Here are some points:
[ 12   3  23  16  -3  -8  -4 -19]
[  0 -19 -41 -44 -36  41 -24 -36]
[ -4  27 -20 -25  -6  20 -13  -2]
[ -9  -2  26   5  -5   0 -26 -14]
[ -4  -9  11  36  32 -31  12  27]
[ 52 -30 -10  69  -3   5  34 -30]
[-14  19 -77 -68  -7  61  34  26]
[ -5 -17  -5  39  12  -3   0   7]
[  6  29  -5 -44 -30  26 -29 -21]
[ 0  3 -3 26 25  8 21 45]
[ 23  -1  -9  14 -12   6  36 -11]
[-10  -7 -31 -34   0  -4  41  16]
[  5   6  -4  23  -6 -10   6 -24]
[-10  20 -40 -10  20   7  14  19]
[  2 -23  31  -5 -12 -11 -34 -30]
[-10   2   7   9  16  11  -6  35]
[ -1   6 -50 -49 -15  40  11   1]
[-35  30  29 -20  11  13 -49  17]
[  9  -9  23 -18 -23 -19 -11 -35]
[ 26 -27   8  74  17 -17  41  25]
[  4  50 -12  44  33  26  53  43]
[13 -2 19 33 11  3 17 10]
[ -3  17  23  23  -4 -18 -24 -32]
[ -7  13  16  -9  -3   5  -7 -11]
[-15  12 -23 -20 -14  11 -35 -31]
[ 13  -6 -48 -15 -14  49  10  -2]
[ -1   8  26  17   6   6 -16  11]
[ -1  18 -24 -33 -17  35 -10  10]
[ -7 -21  37  47  -9 -26 -38 -27]
[ -3 -19   5   6   9 -26   1  11]
10 more points follow, each with its number after it:
[-10   0 -37 -43   4  24  14  23] 0
[ 20 -60  13 -11 -28 -11 -22 -39] 1
[  5 -30 -35 -32 -17 -23  20 -33] 2
[-3 -2 -9  3 -7 22 -6 20] 3
[ -6 -15  24 -23 -14  14 -32   0] 4
[  2  -2  32  35   8  -8 -22  16] 5
[ 19  14 -10   2   6 -13  34  -8] 6
[ 31 -10  15  45  11 -40  31 -10] 7
[-25  43  43  -6  13 -10 -42 -12] 8
[ -2 -14  65   1  -7 -27 -45 -17] 9
Which two of these numbered points are nearest to each point below, ignoring the 3 directions in which the first points spread most? Their numbers follow each, nearest first.
[-11  45 -39  -3  16  39  40  15] > 8 6
[ 30 -52 -58 -47 -34  -8  46 -42] > 2 0
[ 28 -33 -20  37   8  -5  42  -4] > 0 9
[  2 -18  13 -36 -14  12  -6  -4] > 9 4
[  3 -16  -3 -48  -1 -37 -13 -23] > 2 7
[-18   2  29  44  10  13 -45  21] > 3 5
[ -1  51 -68  -6   8  58  61  32] > 8 5
[ 19 -28  -8 -15  -1 -43   3 -21] > 2 7
[ 23 -53  25   7 -24 -25 -27 -20] > 1 0
[-14 -18  22 -17  -1  -7 -35  13] > 1 0
[-10 -17 -23 -67 -22  -7   6 -11] > 2 0
[-32  78   0   6  16  35 -11  15] > 8 5
[  6 -10  16  11   4   7  18  16] > 9 4
[-14  45 -16 -17  11  38  12  16] > 8 5
[ 40 -43  38   7 -18 -54 -10 -22] > 9 1
Now 10 new points, numbered from 0 again:
[-23  33  18 -30   1  16 -36   5] 0
[ -6  11 -11  -4   0   3  13   8] 1
[  4 -32 -10  36   2   2  17   2] 2
[ -4 -23 -28 -34 -22  24  -6   3] 3
[ 17  -1  -2 -20 -12   4  13  10] 4
[21 17 15 22 31 -1 54 39] 5
[  3   5 -35 -38 -16  18   0  -2] 6
[-17  25  -9 -24  -2  20 -13  -9] 7
[  3   2 -65 -24  -5  22  42   5] 8
[-37  54   1 -57  -6  29 -43  -4] 9
Which two of these numbered points are nearest to each point below, ignoring the 3 directions in which the first points spread most? Their numbers follow each, nearest first.
[ -8  15  37  20   5   5 -26  16] > 0 7
[ -2  17 -26 -12   4  22  26  -3] > 7 9
[-21  33 -57 -54 -12  35  -2 -17] > 7 9
[17 -8 16 34 11  2 23 12] > 0 6
[  4 -26  14  11   6  -9 -13  10] > 3 2
[ 18 -21   7  38   3 -52  29 -14] > 8 1
[ 45 -44 -32  12  11 -21  83  22] > 4 6
[ 15 -11  -5  -5 -26 -14 -31 -19] > 6 1
[-11 -24  24 -23  -1 -12 -46  -8] > 3 2
[  9 -35 -20 -26 -26  -2  -2 -18] > 3 6
[ -3   7 -49 -42 -24  17 -12 -30] > 8 1
[  4  -9  11   4 -22 -18 -40 -18] > 6 1
[ -4  27 -48 -16   7  38  39  12] > 7 9
[ -8  -2   8  34   6  -1 -20   2] > 2 7
[  6  10 -19 -11   0  10  24  -4] > 1 7
